In the data rows, 128 means zero.
Here are some numbered points:
[110 147 107 114 168 127 118 177] 0
[123 137 141 155 125 154 111 163] 1
[241 105 132 101 116 193 255  99] 2
[108 134 108 104 138 100 117 101] 3
[109 164 105 118 102 126 114 130] 4
[111 105 107  99 108 125 186 128] 5
[111 107 136  99 168 124 167 100] 6
[124 107 174 161 133 134 117 174] 7
[112 148 105 114 102 119 114  99] 8
[107 105 106 135 100 102 115 154] 9
[104 161 114  98 174 115 115 103] 10
[122 158 106 126 139 156 114 138] 11
[190 176 134 175  98 186 109 194] 12
[111 107 139 140 105 119 119 161] 13
[104  99 106 119 104  96 128 126] 14
[108 104 113 154 102  96 114 151] 15
[131  97 191 158 114 112 184 142] 16
[150 107 195 157 216 190 115 212] 17
[100 105 103 100 104  93 115  99] 18
[128 113 143 160 104 146 114 147] 19
[118 104 135  99 127 125 176  98] 20
[136 109 116 105 101 121 136 113] 21
[103  99 107 136 109  94 119 147] 22
[102 103 101 174 104  97 106 159] 23
[109 100 137 100  98 137 160  98] 24
[150 148 124 149 118 171 111 135] 25
[110 171 106  97 250 161 118 196] 26
[165 105 131  96 134 114 180  97] 27
Which five points above are nearest to each new point, looking only along the 2 directions in which the numbered points spread most? Their numbers follow each, nearest first.
[107 107 121 157 146 120 112 214] 0 1 7 11 19
[112 157 105 129  97 124 109 162] 13 4 10 15 23
[178 106 158 174 101 162 118 155] 25 7 1 19 11
[124 141 114 148 101 134 110 146] 13 10 19 4 11
[111 108 143 134 110  97 117 146] 4 10 9 15 13
[171 105 132 127 136 175 201 131] 16 27 6 20 5
[170 104 178 151 121 148 129 101] 16 6 25 27 20
[157 140 129 122 105 136 114  98] 6 21 16 5 10
[110 104 145 105 119 104 138  97] 21 24 5 8 14
[134 106 119 101 196 139 205 133] 16 6 27 20 25
[104 127 105 100 129  96 115  98] 14 8 3 18 22
[104 134 106 119  98 114 111  95] 14 8 3 18 22
[110 149 105 160 109 130 105 154] 13 0 23 10 4
[142 123 157 102 160 145 119  97] 16 6 25 19 11
[231 105 223 183 126 223 114  94] 12 16 17 25 7
[159 105 175 193 103 157 114 142] 25 7 1 11 19
[105 106 123 151 147 105 112 152] 13 10 4 23 15
[108 104 113 184 102 139 109 212] 0 1 7 11 19
[128 146 109 125 102 143 116 105] 10 3 4 8 21
[212 100 186 200  99 183 118  97] 16 25 6 27 12
[170 107 166 176 102 156 115 122] 25 16 19 11 7
[109  96 154 145 105  99 160 132] 21 6 8 5 3
